In the rows, 128 means zero.
The rows of Z fall into several groups, which share some directions, and each row is roughly a mix of its group's hidden directions.
Z, 128 rows:
[[167 155 178  91 135 122 175 123 109 136]
 [166 131 140 108 127 199 151 135  95 117]
 [148 128 140  94 114  57 138 144  97 105]
 [123 182 181 133 117 113 175 134 140 145]
 [146  94 117 107 172 148  74 126 141  93]
 [107 165 122  95 158 145 161  82  89 131]
 [184 163 135 113 141 110 182 141 104 120]
 [116  88 126 124  99  75  71 129 141 131]
 [ 68 108 117 120 181 157 126 102 118 139]
 [145 169 164 124 150  92  90 114 161  97]
 [101 135 141 118 131 207 132 162 123 144]
 [182 148 136 135 165 143 185 145 131 112]
 [112 167  91 132 112 149 133  64 119 103]
 [108 165 136 139 112 121 196 121 117 170]
 [ 95 112 137 129 170 135 195 124 103 149]
 [135 142  66 134 147 129  91 160 161 102]
 [146 157 169 112 137 179 172 125 121  96]
 [123 132 176  88 107 100 119 160  81 116]
 [105 150 109 168 132  94 132  73 156 157]
 [125 130 105 113 142 167  54 104 115 123]
 [111 147 122 143 118  70 188 156 134 129]
 [ 68 127 123 123 128 142 137  71  91 143]
 [ 90 131 112 159 167 146 143  65 133 137]
 [102 102  96 139 136  74 158  90 155 143]
 [169 161 140 113  95  90  82 156 135 119]
 [ 85 156 139 141  76  83 138 149 105 127]
 [116 153 124 176 118 102 111  70 159 146]
 [ 68 159 143 155 130 110 158  91 129 153]
 [123 130 157  88 110  84 103 167  85 125]
 [125 153 134 155 109 136  80 156  98  74]
 [ 74 101 159 138 103 107  97  89 139 149]
 [154  82 129  97 133 135  67 153 134 105]
 [125 172 109 168 124 129 192 104 124 135]
 [139 170 156 131 155 108 113 157 171  82]
 [ 79 137 144 128 126 116 131  88  68 153]
 [100  73 139 156  79 134 101 115 153 137]
 [112 153 129 139 155 151 167  62 132 102]
 [141  99 127 106  99  73  70 133 122 119]
 [138 100 129  91 123 152 117 204 130 134]
 [136  80 114  96 141 149  70 146 109 106]
 [104  87 105 128 120 128  70  91 147 156]
 [177 145 127 144  90  91 108 141 177 137]
 [131 159  80 103 130 153  74 105 141 103]
 [ 78 134 118 161 136 108 142  80 153 166]
 [156  79 131  91 108 122 133 156  79 150]
 [129  71  97 117 145 165  83 132 110 107]
 [152 193 160 140 129 149 161 152 105 140]
 [ 98  94  89 166 134 123 108 131 179 154]
 [148  72 113  99 127  97 101 140 156  87]
 [129 138 156  91 149 175 180 154 125 107]
 [104  95  92 113 155 183 126  98 134 158]
 [100 185 184 157 115 121 129 140 146 136]
 [169 117  75 131 137 143 121  94 171 100]
 [ 91 146 128 171  93 115 182 119 131 156]
 [126 162 151 159 102  99 179 134 169 145]
 [174 133 159 117 112  98 166 169 162 123]
 [116  75 143  80 153 150  91 150 132 146]
 [118  76 122 121 143 126 160 125 188 160]
 [179 106 148 111  97 113 125 148  71 140]
 [ 92 123 118 101 146 151 125  69 106 168]
 [145 180 162 151  77 121 140 156 108 133]
 [129 191 134 179 138 117 169 138 143 131]
 [132 173 120 166 100 127 188 113 110 146]
 [114  98 117  90 154 168 177  93 112 132]
 [137 124 129  77 142 149 134 186  83 124]
 [183  75  98 119 129 166 107 132 127 122]
 [180  91 104  95 129 164 116 160 105 124]
 [192 141 136 114 116 154 101 156 112  88]
 [165 194 135  96 152 123 144 132  97 118]
 [127 144 172 111 112 127 159 174  90 167]
 [161 141 150  92 120 110  78 169 118  96]
 [121  53 104 110 128 163 111 151 124 138]
 [ 82 169 125 168 129 129 159  87 105 140]
 [141  75 150  99 112 153  80 137 114 159]
 [100 110  87 146 130 166  71  99 129 119]
 [113 136 150 151 125 113  81 126 177  78]
 [177 136 124  86 140 172 129 151  92 103]
 [111 190 125 172 142 111 157 106 138 154]
 [102 158 116 168 133  80 122  83 160 134]
 [ 66 100  92 161 126 145 107  98 119 132]
 [151  74 106 105  88 112 118 129 167 158]
 [101 149 119 160 133  55 123 106 121 152]
 [159 191 121 116 163 113 164 102 125 118]
 [160 132 128 117 107  48 119 123 119 104]
 [120 146  94 149 161 177 133  77 131 104]
 [ 88 115 143 117 163  96 141 101 184 149]
 [ 64 104 129 122  89 101 137 167 119 141]
 [139 109 121  81 164 142 154 166 176 128]
 [ 94 118 140 130  98 127 112 167 116 195]
 [ 91 145  96 119 123 161 142  61 123 115]
 [166 105  93 141 120 124 101  70 160 113]
 [173 112 115 104 120 142  82 181 117 106]
 [106  77  99 138 129 151  86 162 161 145]
 [ 59 153 155 128 158 121 102  99 112 130]
 [171 156 142  97 114 109 109 182 116  96]
 [172 150 178 127  89 117 126 170 112 139]
 [147  94 149  96 100 111 126 178  91 157]
 [117 132 156 139 109  67 176 158 119 146]
 [ 76 140  92 177 129 112 144 104  94 127]
 [132 119 142 113 167 101 178 185 134 144]
 [108  63 123  98 151 163 125 133 135 164]
 [103 139 120 183 126 118 129  78 172 149]
 [ 66 113 112 173 111 115 154  99 108 138]
 [134 107 132 118  90  93  99 175 177 128]
 [ 87 119 162 122 130  57 125 138 148 113]
 [196 122 160 110 126 146 146 150 166 116]
 [111 125 164  86 108  95  96 156  83 132]
 [165 127 112 150 138 104 112 196 158 115]
 [101  88 103 162 101 139  70 126 149 126]
 [118 162 158 126 127  88 148 183 109 162]
 [140 107 103 132 167 188  80 121 132 119]
 [158 151 149 112 107  75 111 170 101 105]
 [ 85 157 142 136 135 142 180  87 129 163]
 [135 146 107 188 119  86 120 114 176 130]
 [ 91 152  95  66 145  98 128 150 145 133]
 [172 139 152 104 106 176 148 176 126 138]
 [100 100  85 108 146  72 150 111 128 155]
 [111 204 149 165 152 139 136 138 125 121]
 [109 111  77 165  98 129 108 131 176 104]
 [ 94 150 125 158  80 122 177 138  99 153]
 [ 62 153 111 151 143 129 137 120 153 172]
 [128 196 141 172 120 135 144  97 141 149]
 [164 149 160 122  98 119 180 111 100 163]
 [ 90 132 105 153 158 156 171  95 151 160]
 [132  87 130  84 151 131 160 130  71 111]
 [105 148 177 131 112  90 131 171  99 159]
 [168  85 101 133 160 145 124 115 181 111]
 [162 111 186 117 119 170 144  89 115 135]]

Each list below has one row that fits no group; the rest each fit one group, if only roughly. Name that row.
  q_229: [141  88  80 122 137 126  90 120 176 102]
  q_391: [145  71 100 107 172 158 128 117 158 138]
  q_899: [166 155 158 115 111 133 195 105 143 127]
  q_3: [113 157 124 187 134 114 163  99 171 138]
  q_563: [129 135 116 173  88 116 183 102 145 157]
  q_914: [154 137 156  97 180 157 175 121 110 135]
  q_829: [103  96 136 132  93 131  56 123 142 145]
  q_477: [115 106 109 119 194 181 147 115 126 135]
  q_355: [158 149 160 141 107  71 155 171 134 135]
  q_826: [148 141 120 112 161 146 164 158  63 121]
  q_187: [ 97  60 120 130 107  97 101 128 158 133]
  q_792: [156 132 127 112  99  98 188 102  88 121]
  q_505: [100 129  93 159 162 138 108  82 142  86]
  q_312: [134 140 130 105 183 162 180 107 102 128]
  q_447: [ 61 163 130 148 155 100 145 125 148 147]
 | q_792
  q_988: [133 153 140 142  72  70  95 138 120 125]
  q_306: [155 100  99 119 131 161  98 192 136 116]
  q_123: [134 161 134 162 114 109 187 107 164 152]
  q_147: [117 180 170 160 123 150 107 171 129 145]
  q_353: [117 110 136 103 100 150 125 189 140 178]
  q_650: [120  95 113 127 128  89  65 149 154 100]
  q_69: [119 155 181 130 103  94 167 128 108 166]
  q_611: [133  92 123 129 104 133 181 140 162 180]
  q_13: [ 75 109 127 142 166 110 159 134  94 166]
  q_91: [ 49 121 122 122 123 161 106 118 124 100]
 | q_91
  q_526: [ 78 146 125 139  89  75 107 113 103 143]
  q_957: [216 135 116 118 130 147 137 135 142 121]
  q_443: [129 133 147 101 161 129 142 183  77 102]
  q_680: [ 63 134 158 110 143 136 156 102 102 157]
  q_950: [ 91 174 102 157 125 143 116  71 127 116]
  q_54: [123 124  97 142 135 158 101 122 197  96]
  q_470: [143  99 140 135 162 191 166  99 128 126]
  q_546: [165  83 109 113 127 150 104 178 144  97]
  q_542: [158 131 160 169  95  80 157 159 130 130]
  q_896: [150 107 112 108 151 193 134 129  92 161]
  q_132: [101 120  76 158 159 132  90  92 141 105]
  q_4: [134  90 127 112 103 128  57 139 102 105]
  q_974: [127 104 173 105 159 128 188 139 127 159]
 | q_950
  q_435: [162 163 153 134  96  71 153 155 123 122]
  q_902: [ 87 190 151 146 143 127 151  99 104 142]
  q_182: [141 172 125 144 149 126 182 183 117 131]
  q_623: [169 144 172 127  76  93 130 144 137 154]
  q_875: [155 123 136 103 102 127  56 146  98 114]
  q_118: [163 157 146 123 145  91 171 181 125 126]
  q_137: [149  61 119  97 114 119  96 164 113 124]
  q_41: [ 69  79 113 112 143 164 122 111 135 148]
  q_730: [189  92 127 115 104 109 126 145 176 132]
  q_701: [182 146 154  98 112 117 129 185 143 122]
  q_654: [113 143 137 132 123  80 124 204 122 134]
  q_454: [ 83 153 129 120 113 101 104 168  74 137]
 | q_454
  q_682: [190  85 124  91 102 136 138 147 108 121]
  q_240: [109 105 116  85 170 131 156 171  93 112]
  q_570: [125 145 127 109 150 173 147  67  89 124]
  q_725: [135 128 105 145 104  85 128 184 175 118]
  q_964: [144 163 113 156 139 100 169  73 151 120]
  q_560: [122 190 158 153 146  79 149 132 117 121]
  q_177: [183 166  98 117 150 159 135 127 159  98]
  q_373: [127  92 112  62 143 148 138 104  90 135]
  q_62: [122 105 129  81 139 176  96 159  91 143]
  q_536: [ 75 109 129 131 144 130 140  65 163 121]
  q_139: [158 156 145 138 101  67 130 153 100 158]
  q_185: [118 110 114 112 130 115  59 142 120  76]
  q_568: [102 181 144 154 112  90 157 138  88 127]
 | q_568
  q_486: [130 117 142  80 146 183 158 109  92 116]
  q_844: [155  86  86 105 149 152 102 150 134  87]
  q_859: [145 179 119 135  97  65 122 150 129 114]
  q_352: [133 185 162  96 127 124 117 160  83 124]
  q_842: [128 108 141  84 111 120  80 144 109  74]
  q_286: [136 144 169 107 117  82 171 124  89 102]
  q_267: [ 99 132  95 112 155 130  63 139  96 146]
  q_770: [ 81 145 126 153 112 116 167  81  91 133]
  q_582: [158  86 164 101  89 152  99 153 121 106]
  q_593: [ 61 101 125 141 128 108 108 136 147 174]
 | q_842
  q_28: [137 118 167 104  86 108 151 155 123 184]
  q_503: [121 136 177  77 107 113 108 137  78 126]
  q_214: [ 85  52 129 119 121 152 119 116 143 131]
  q_814: [117 100 106 113 145 164 157  94  77 159]
  q_163: [187 166 136 121 144 128 147 160  97  94]
  q_349: [155 169 155 136 101  98 146 177 159 113]
  q_978: [ 96 146 161 138 125  63 155  96 138 133]
  q_971: [161 110 118 136 109 164  62 106 148 109]
  q_832: [122 151  98 163 153 179 154  93 146 152]
  q_408: [ 58 127 122 154 128  97 107 111 132 166]
  q_774: [171 177 170 133 120 107  97 160 133 140]
  q_122: [113 175 140 131 142 145 196 118 150 149]
  q_608: [109  76 110 141 156 181 153 113 155 125]
 | q_774
  q_257: [118  86 128  82 133 178  99 162 112 133]
  q_421: [115  63 112 118 121 113  93 173 147 122]
  q_861: [182 165 136 106 131 108 167 118  98  96]
  q_702: [ 94 162 120 164 127  96 160 114 180 141]
  q_394: [181 134 128 110 109 108  73 161 118 102]
  q_201: [152 168 135 175 114  79 159 118 149 111]
  q_916: [134 154 114 145 141  44 126 133 146 126]
  q_204: [102  84  97 131 131 177  88 104 146 113]
  q_793: [145 179  98 163 156 137 157  89 148 136]
  q_558: [154 177 166 130 130 112 127 188 131 109]
 | q_702
  q_396: [137 161 103 129  98  73  98 166 152 115]
  q_790: [161 109 101 120 163 166 132 153 181 108]
  q_684: [132 109 104 144 140 177  77 114 138  82]
  q_691: [142 133  99 147 150 164 169  71 152 125]
  q_27: [ 77  62 150 106 118 137 109 127 131 144]
  q_641: [ 93 109 128 122 151 144 203 102 132 136]
  q_226: [143 144 156 103 133 152 148 196  93 135]
  q_389: [180 137 164  83 152 154 107 139 110 149]
  q_363: [ 64 125 137 152 151 136 171 113 147 159]
  q_837: [112  91 125 107 160 153 184 102 151 155]
 | q_837
  q_796: [138  96  97  80 174 151 107 127 100 108]
  q_747: [159 106 103 106 130 189 108 171 142 121]
  q_114: [158 205 141 129 112 102 143 136 111 110]
  q_110: [107 187 129 134 160  90 140  85 131 110]
  q_488: [ 95  54 112 129 142 165 116 127 131 144]
  q_816: [111 203 135 156 131 101 157 115 123 111]
  q_951: [159 155 178 130 100 123 132 155  75 142]
  q_203: [150  95 103 122 117 144  54 150 139 129]
  q_655: [ 84 132 144 140 114 125 193 102 138 164]
  q_630: [143 122 167 165  73  86 155 136 131 127]
 | q_655
